In the data rows, zero lies at 4.5, halfway between 4 and 5.
The table, row by row:
  3  5  2  2  1  4  3  5
  4  5  5  6  6  2  5  5
  6  4  5  6  5  3  4  4
  6  4  8  4  4  6  3  4
  2  5  4  6  7  2  6  6
  6  3  7  5  7  7  6  4
  8  5  4  7  3  5  2  3
  6  3  6  5  6  7  6  4
  3  7  2  6  5  3  5  5
  6  5  7  3  3  6  2  4
  6  5  5  6  5  3  4  4
  2  6  3  6  6  2  5  5
  4  4  2  2  3  6  5  4
  6  4  8  5  6  6  4  4
  6  3  7  5  6  6  5  4
  4  4  3  3  3  6  6  4
  5  3  4  4  5  7  6  4
  2  6  4  6  6  2  6  6
  3  4  2  2  1  5  4  5
  3  5  3  2  1  3  3  5
Each group is a hidden curve, and its rows are points along it. There are 2 groups. Groups are numbered from 0 in the order they first appear among the rows asked about.
Some rows of the table again, each followed by its group:
  2  6  3  6  6  2  5  5 0
  4  4  3  3  3  6  6  4 1
  4  5  5  6  6  2  5  5 0
  6  3  7  5  7  7  6  4 1
  3  5  2  2  1  4  3  5 1
  3  5  3  2  1  3  3  5 1
  2  5  4  6  7  2  6  6 0
  3  4  2  2  1  5  4  5 1
  6  5  5  6  5  3  4  4 0
  3  7  2  6  5  3  5  5 0
  6  5  7  3  3  6  2  4 1
  4  4  2  2  3  6  5  4 1
  8  5  4  7  3  5  2  3 0
  2  6  4  6  6  2  6  6 0
  6  4  5  6  5  3  4  4 0
  6  3  6  5  6  7  6  4 1
  5  3  4  4  5  7  6  4 1
  6  3  7  5  6  6  5  4 1
  6  4  8  4  4  6  3  4 1
  6  4  8  5  6  6  4  4 1
